In the data rows, 128 means zero.
Some points:
[105, 99, 89, 79, 170, 134, 117, 185, 92, 107, 171, 118, 154, 146, 96, 123, 144, 148, 148, 168, 146, 155, 144, 168, 139, 111, 140, 146, 146, 208, 136, 99]
[112, 97, 163, 147, 134, 85, 116, 92, 118, 96, 171, 159, 147, 182, 158, 145, 158, 105, 112, 87, 126, 140, 171, 119, 157, 141, 140, 103, 100, 148, 195, 139]
[142, 46, 71, 149, 97, 127, 107, 175, 82, 173, 114, 157, 181, 111, 80, 131, 126, 166, 162, 142, 152, 183, 120, 131, 129, 118, 95, 41, 146, 129, 128, 110]
[148, 94, 102, 109, 168, 127, 104, 154, 136, 142, 131, 147, 170, 157, 73, 156, 117, 144, 91, 139, 125, 117, 55, 180, 172, 128, 115, 112, 92, 96, 153, 103]
[106, 96, 142, 143, 131, 145, 168, 121, 107, 148, 88, 125, 127, 83, 128, 122, 159, 126, 166, 107, 144, 68, 170, 105, 122, 130, 79, 155, 53, 196, 134, 109]
[130, 138, 111, 94, 86, 97, 144, 110, 186, 143, 159, 146, 95, 117, 85, 147, 141, 79, 103, 183, 107, 126, 150, 203, 135, 174, 160, 176, 132, 116, 112, 148]
[117, 147, 166, 122, 147, 117, 148, 115, 105, 150, 167, 106, 149, 155, 205, 159, 111, 80, 116, 113, 117, 169, 163, 148, 160, 111, 62, 138, 150, 108, 136, 133]
[125, 130, 127, 121, 118, 159, 140, 150, 130, 103, 42, 165, 94, 64, 130, 126, 86, 92, 136, 138, 139, 72, 116, 93, 148, 135, 112, 77, 134, 125, 117, 144]
[144, 174, 128, 129, 121, 111, 131, 155, 93, 166, 148, 145, 101, 86, 134, 104, 142, 146, 160, 127, 152, 148, 119, 140, 142, 145, 140, 147, 118, 56, 196, 106]
[87, 143, 150, 137, 139, 114, 189, 103, 165, 91, 214, 179, 160, 120, 220, 153, 98, 129, 131, 136, 85, 142, 121, 135, 146, 146, 141, 95, 143, 134, 174, 150]
[113, 164, 73, 196, 169, 135, 111, 165, 172, 133, 153, 154, 83, 150, 166, 103, 137, 166, 102, 85, 161, 81, 136, 123, 126, 213, 100, 139, 152, 100, 43, 161]
[145, 125, 191, 82, 94, 132, 123, 131, 124, 121, 119, 78, 129, 142, 129, 152, 166, 176, 143, 118, 93, 153, 189, 140, 175, 138, 122, 166, 125, 182, 102, 183]
[126, 195, 130, 133, 138, 89, 130, 146, 114, 147, 123, 189, 93, 56, 165, 128, 132, 141, 121, 121, 120, 134, 126, 151, 113, 89, 143, 127, 141, 103, 158, 100]
[148, 119, 81, 139, 122, 155, 154, 62, 150, 127, 114, 128, 174, 141, 59, 174, 211, 137, 75, 165, 158, 170, 118, 142, 106, 129, 141, 39, 202, 128, 149, 152]
[135, 158, 128, 98, 166, 119, 130, 134, 119, 120, 137, 99, 76, 154, 92, 131, 107, 99, 181, 110, 99, 122, 140, 139, 101, 130, 148, 163, 124, 178, 93, 109]
[131, 189, 118, 98, 129, 141, 158, 123, 118, 137, 111, 148, 124, 167, 132, 117, 117, 107, 139, 97, 104, 146, 106, 111, 140, 145, 170, 185, 147, 72, 110, 131]
[152, 131, 172, 177, 108, 146, 63, 101, 117, 123, 122, 105, 106, 110, 170, 130, 186, 155, 169, 124, 163, 127, 102, 110, 95, 147, 85, 143, 83, 193, 173, 86]
[103, 107, 142, 111, 156, 173, 126, 70, 111, 105, 71, 101, 112, 175, 163, 114, 102, 135, 127, 110, 126, 85, 102, 131, 104, 181, 165, 127, 72, 151, 112, 119]
[127, 132, 138, 99, 169, 118, 128, 135, 101, 146, 117, 117, 102, 182, 148, 155, 123, 108, 147, 95, 144, 142, 135, 96, 78, 113, 170, 106, 62, 131, 112, 147]
[120, 69, 112, 177, 164, 47, 137, 205, 85, 111, 133, 108, 175, 92, 56, 127, 132, 133, 145, 170, 123, 111, 145, 94, 122, 139, 120, 137, 50, 123, 172, 119]
[125, 147, 139, 115, 155, 107, 116, 97, 106, 112, 89, 119, 124, 135, 81, 159, 82, 87, 120, 86, 106, 99, 185, 164, 143, 130, 121, 25, 255, 132, 166, 137]
[122, 109, 62, 171, 75, 185, 121, 125, 110, 123, 111, 135, 147, 82, 72, 121, 144, 155, 144, 126, 115, 133, 89, 203, 120, 81, 117, 59, 159, 72, 117, 133]
[132, 115, 139, 110, 112, 172, 62, 155, 204, 108, 93, 114, 216, 131, 137, 112, 92, 146, 93, 134, 128, 101, 64, 210, 93, 149, 135, 188, 109, 102, 157, 154]
[97, 153, 165, 131, 167, 113, 95, 46, 88, 138, 215, 102, 154, 138, 115, 108, 129, 131, 142, 116, 196, 169, 162, 127, 180, 115, 107, 135, 96, 91, 125, 175]
[108, 136, 141, 166, 136, 129, 142, 170, 113, 156, 74, 133, 90, 108, 144, 139, 151, 108, 114, 105, 148, 180, 163, 103, 164, 115, 144, 104, 49, 143, 132, 93]
[113, 202, 123, 148, 122, 140, 113, 121, 95, 121, 143, 137, 81, 58, 160, 111, 116, 129, 88, 141, 114, 87, 118, 105, 122, 104, 153, 148, 114, 94, 166, 133]
[120, 119, 174, 167, 129, 106, 65, 42, 159, 103, 147, 85, 130, 129, 137, 98, 123, 90, 152, 99, 105, 181, 95, 123, 154, 153, 79, 162, 198, 125, 125, 148]
[130, 89, 154, 208, 71, 104, 107, 111, 102, 147, 141, 146, 193, 120, 171, 120, 218, 139, 143, 172, 134, 140, 114, 121, 124, 103, 154, 165, 119, 87, 77, 65]
[116, 104, 116, 103, 105, 97, 92, 160, 136, 158, 116, 109, 170, 134, 120, 149, 118, 126, 104, 114, 132, 147, 66, 155, 122, 146, 138, 206, 134, 178, 142, 142]
[126, 163, 133, 114, 143, 120, 147, 134, 177, 87, 127, 134, 148, 155, 95, 139, 118, 104, 127, 94, 157, 135, 82, 135, 111, 131, 147, 164, 105, 83, 117, 106]
[98, 116, 107, 67, 139, 128, 105, 118, 126, 173, 104, 164, 105, 173, 62, 139, 108, 123, 156, 95, 127, 102, 155, 66, 84, 81, 106, 93, 185, 183, 124, 120]
[106, 135, 105, 118, 132, 173, 118, 119, 180, 96, 114, 93, 97, 166, 172, 132, 83, 113, 68, 155, 104, 37, 113, 82, 127, 112, 162, 148, 138, 177, 157, 115]
[171, 142, 109, 93, 120, 74, 158, 77, 174, 138, 151, 144, 82, 165, 154, 143, 110, 132, 112, 198, 147, 152, 128, 151, 129, 136, 125, 120, 96, 69, 97, 141]
[146, 155, 74, 149, 83, 153, 127, 145, 172, 127, 89, 141, 153, 106, 141, 101, 105, 103, 163, 119, 123, 80, 141, 127, 122, 102, 131, 138, 85, 120, 135, 148]
[180, 147, 182, 155, 120, 97, 170, 182, 104, 158, 163, 122, 49, 176, 122, 5, 130, 112, 100, 107, 143, 78, 123, 143, 96, 117, 112, 93, 142, 197, 91, 153]
[164, 110, 123, 77, 148, 134, 134, 90, 100, 146, 138, 128, 146, 142, 137, 93, 165, 106, 110, 163, 95, 198, 197, 104, 80, 178, 94, 145, 119, 160, 74, 138]
[92, 126, 111, 113, 147, 146, 137, 193, 178, 119, 165, 96, 169, 131, 157, 144, 98, 144, 90, 190, 138, 118, 70, 196, 121, 113, 161, 141, 129, 66, 160, 124]
[113, 130, 97, 96, 130, 177, 165, 95, 114, 127, 119, 192, 105, 146, 82, 154, 114, 125, 132, 121, 122, 83, 91, 76, 120, 81, 145, 105, 255, 100, 117, 138]
[98, 171, 135, 133, 50, 84, 174, 171, 82, 84, 111, 178, 99, 115, 124, 109, 106, 156, 144, 142, 128, 153, 137, 114, 121, 120, 103, 179, 143, 81, 107, 105]
[142, 132, 195, 136, 162, 110, 158, 91, 189, 111, 124, 123, 164, 123, 101, 168, 165, 185, 138, 143, 76, 172, 100, 73, 181, 126, 133, 75, 151, 97, 94, 144]
[139, 99, 114, 184, 138, 200, 134, 96, 138, 130, 73, 97, 81, 100, 129, 115, 91, 165, 145, 121, 180, 116, 152, 89, 129, 72, 82, 136, 108, 171, 149, 141]
[179, 146, 129, 158, 68, 139, 118, 126, 139, 167, 110, 73, 119, 80, 170, 82, 93, 109, 132, 115, 117, 148, 141, 63, 134, 157, 156, 143, 187, 155, 84, 57]
[109, 91, 156, 66, 133, 108, 164, 114, 161, 97, 144, 96, 152, 112, 155, 117, 200, 170, 121, 111, 105, 143, 148, 86, 168, 117, 141, 126, 93, 69, 123, 185]
[160, 48, 135, 92, 139, 149, 86, 198, 96, 136, 152, 107, 134, 136, 89, 172, 97, 127, 108, 125, 119, 131, 125, 202, 91, 121, 118, 151, 142, 145, 135, 120]
[157, 121, 108, 152, 113, 142, 129, 152, 93, 107, 144, 117, 100, 108, 142, 133, 107, 103, 143, 134, 117, 86, 175, 83, 113, 137, 143, 92, 51, 187, 85, 98]
There is one direction along which these points spread out most. How far along it is each point below, from 0 to 99? The average is 50, and the first point in the table lies past the average. One standard deviation of the points above along it is 16.
[148, 119, 81, 139, 122, 155, 154, 62, 150, 127, 114, 128, 174, 141, 59, 174, 211, 137, 75, 165, 158, 170, 118, 142, 106, 129, 141, 39, 202, 128, 149, 152] 80
[112, 97, 163, 147, 134, 85, 116, 92, 118, 96, 171, 159, 147, 182, 158, 145, 158, 105, 112, 87, 126, 140, 171, 119, 157, 141, 140, 103, 100, 148, 195, 139] 49
[148, 94, 102, 109, 168, 127, 104, 154, 136, 142, 131, 147, 170, 157, 73, 156, 117, 144, 91, 139, 125, 117, 55, 180, 172, 128, 115, 112, 92, 96, 153, 103] 76
[135, 158, 128, 98, 166, 119, 130, 134, 119, 120, 137, 99, 76, 154, 92, 131, 107, 99, 181, 110, 99, 122, 140, 139, 101, 130, 148, 163, 124, 178, 93, 109] 35
[97, 153, 165, 131, 167, 113, 95, 46, 88, 138, 215, 102, 154, 138, 115, 108, 129, 131, 142, 116, 196, 169, 162, 127, 180, 115, 107, 135, 96, 91, 125, 175] 54
[139, 99, 114, 184, 138, 200, 134, 96, 138, 130, 73, 97, 81, 100, 129, 115, 91, 165, 145, 121, 180, 116, 152, 89, 129, 72, 82, 136, 108, 171, 149, 141] 26
[113, 130, 97, 96, 130, 177, 165, 95, 114, 127, 119, 192, 105, 146, 82, 154, 114, 125, 132, 121, 122, 83, 91, 76, 120, 81, 145, 105, 255, 100, 117, 138] 64
[164, 110, 123, 77, 148, 134, 134, 90, 100, 146, 138, 128, 146, 142, 137, 93, 165, 106, 110, 163, 95, 198, 197, 104, 80, 178, 94, 145, 119, 160, 74, 138] 41
[142, 132, 195, 136, 162, 110, 158, 91, 189, 111, 124, 123, 164, 123, 101, 168, 165, 185, 138, 143, 76, 172, 100, 73, 181, 126, 133, 75, 151, 97, 94, 144] 67
[87, 143, 150, 137, 139, 114, 189, 103, 165, 91, 214, 179, 160, 120, 220, 153, 98, 129, 131, 136, 85, 142, 121, 135, 146, 146, 141, 95, 143, 134, 174, 150] 63
[113, 202, 123, 148, 122, 140, 113, 121, 95, 121, 143, 137, 81, 58, 160, 111, 116, 129, 88, 141, 114, 87, 118, 105, 122, 104, 153, 148, 114, 94, 166, 133] 42
